Each row is where one point has got to under a steady rotation. How many steps took it there?
The counts run from 0 to 203.
[ -7   8  24  10 -32  10 -31   9   0   5 -11   1  -7   2 -19 -15  14 -17
   6 -14   9   1   7   9  14  13   8   4  -2 -15 -21 -12  19   8] => 143
[ 17 -13  13  28  -4  -1   0  -1  19 -15 -17 -20   0   1  25  14 -10 -22
  -1 -15  -8  -4   8  -5 -12  10   5  -5   3 -19   2 -17  11  29] => 198
[  0  -2   9  18  -4 -11 -18  12  10 -17 -19 -13 -11  -6  27  22 -12 -10
 -10 -18 -25   2  -7   4  -1  -4 -17 -22   8  -4 -10 -20   9  24] => 64
[ 21   1  13  12  -7  21  13 -20   2   1 -10   4   1  17   9 -21  -6  10
  15   8  17  -4   4  -7 -21  13  13  16  15 -18  23 -17  22   5] => 163
[-16 -10  -8  -4  18 -27   6  15  15  -3  -7   5   5  -7  18  14 -13   4
 -20  -1 -33  -5  -6  -6 -18   0   3 -12   4  12 -25 -12 -24  12] => 203
[  8   0  23  -8 -17   2 -14  -5  14  -4 -35  13  -4   4   7 -15 -13  -3
 -15   1  -3 -10   3  -7 -19  14  12 -10   2 -16 -12 -37  15  17] => 30
[  6  -3  -5 -10   2  17  16   2  14  26   3   3  13  12 -12 -15  13  -3
  20  18  26  -1   3  -2   9   5  19  17   1 -10 -26 -11   1 -34] => 2
[-15   7   8  10  30  -4  24  -8   1  12   5  36  -6 -14  21 -12   8  14
  -7  13 -26   9 -14   5  -5  -7  -5 -10  21   7  -3  10   5  -4] => 45
[  9  -6 -15  25  18   0  25   1   9  -3  -6 -29  16   0  19  24   1 -26
  -4 -20  -9   5   6  -4  -7  13  24   1   2 -19  -5  -9   0   9] => 60
[ 14 -11  -7  17   5   4   2 -11  -5 -22   3 -20  -6   1  35  14 -20  12
   0  -6  -2   9  -3  -9 -12  -7 -20  -3   9   1  40  -4   9  16] => 73
[-22  19  -2 -11   0   4   1  20  -7  20  -3  13   0   5 -10  -9  17  18
   4   1 -13  -2 -21  19   6  -4   3   3  23   3 -38 -11   2 -22] => 11
[-14 -26   7   5   2 -23 -27   5  14  -4  11   5  -4 -19   5   5  -1 -23
 -14   0  -6  14  14 -10  26  -1 -11 -18 -23   9 -21   8 -11  12] => 88
[-15   4  20  -6 -20   5 -27  -7 -22   8   3  29 -15  -8 -20 -33  13   3
  -7  10  10  10  12   4  12   4  -3   7 -15   9   2  12  10  -5] => 133
[-13  23 -16   3  -5  12   8  13 -12  13   4 -22  24  20 -11  -5   6  12
  17 -19   2  -5 -13   7 -10  13  30  24  23  -7  -7 -11   1   0] => 150
[  4   2 -13 -12  -9  27 -12  -9 -22   0  15  -8   5  10  -4 -18 -10  22
  16   3  33  17  -3  -8  13   1   0  12   1  -2  26  -6  18 -20] => 129
[-19   8  10   2   3   0 -22  -6   1  -4  -4  19   9  -6   6 -15  -8  -4
 -13 -20 -19  17 -13   2   9  10  18 -24  12 -16 -10 -23  25  22] => 177
[-22  -6  -2  -8  -1  -5  -4  10  -6  18  32   8  11   6 -10 -17   1  29
  20   9   9   7  -8  -2   5  -4  -5  19  11  26 -12  16 -19 -10] => 125
[ 23 -33 -11  12  22   0  24 -11  18   1  13 -13   3  -5  23  14  -5 -10
   8  17  17   7  14 -18  -1  -3  -7   9 -12   1  13   5  -8 -13] => 82
[ -8  26 -13  11   1  24  12   0 -24   8   4 -12  16  16  -7 -13  10  13
  11 -21   1   3 -12  12  -5  12  27  18  21 -13  12  -3  16   2] => 15
[  9  -7  -8  31  12   0  11   4  10  -8  -5 -31  11   1  20  22  -2 -25
   0 -25  -8   3   4  -1  -2  14  14  -2   4 -20   0 -12   8  21] => 61
[-22  24 -14 -11   7   8  11  17 -11  23  -3   5   8   9  -8 -10  19  17
   5  -2 -12   0 -22  15   2  -1  15  10  23   2 -30  -9   1 -24] => 12
[ -8  -4  24 -10  -1  -9  -1  -7  16  15 -14  36   2  -7  -6 -28   2  -7
 -18  13 -11  -8   7  -5 -14  16  21  -5  -4  -3 -26 -15  -2   9] => 168
[-16  19 -14 -10  -2   2  11  25  -3  22  -5  -8  11  15 -16  -1  15  12
   8  -2  -4  -8 -13  13  -6   4  20  16  19   2 -36 -13 -12 -18] => 148
[-14  25 -20   1   7  19  18   6 -24  15   6  -9  17  14  -8 -10  12  15
  10 -13  -3   3 -15  10  -4  10  27  17  21  -7  -1  -6   7 -10] => 14
[-10  -4 -21   7  -1   4 -27   6 -22 -16  20 -28   8  -6   8  15  -9  -6
  -3 -29   6  24   1  -3  26   0  -7  -5  -9  -1  16   3   7   7] => 96
[ 17   3  14  13  -1  21  27 -19   0   7  -3   2   6  15   5 -22  -2  10
  18  11  16  -8   4  -6 -25  12  19  23  17 -12  23  -8  13   2] => 162
[  5 -10 -19  24  22  -2  22  -2  -5  -9  16 -23   6   4  29  17 -13  14
   7 -11 -12   4  -5  -6 -18  -5  -6   8  16   7  26   9  -9  14] => 71
[ -8 -21   2   2  13 -24   5  -7  -1  -2   3  21 -12 -17  13  -1  -5   0
 -28  18 -16   1  15 -10 -11   0 -13  -2 -21  22  12  19 -23   7] => 78
[  2   5  -5  -2  13  12  -1 -11   5  -7  -2   0  20   6  20  -8 -25  12
   5 -14   0  14 -17  -8  -4   6  16 -15  21 -19   8 -35  24  10] => 39
[  4 -30  -4  14  24 -16  25  -8  14   5  16   6  -3 -12  16   6   2  -4
  -4  23  -3   0  14 -14  -9  -3  -8  10 -13  17  10  25 -24  -3] => 80
[-23   6  15   7  15 -10  -5 -11  -3   2   3  37  -2 -14  16 -22  -4  12
 -19  -3 -29  13 -11   1  -1   2   0 -21  15   3   0   1  13  21] => 43
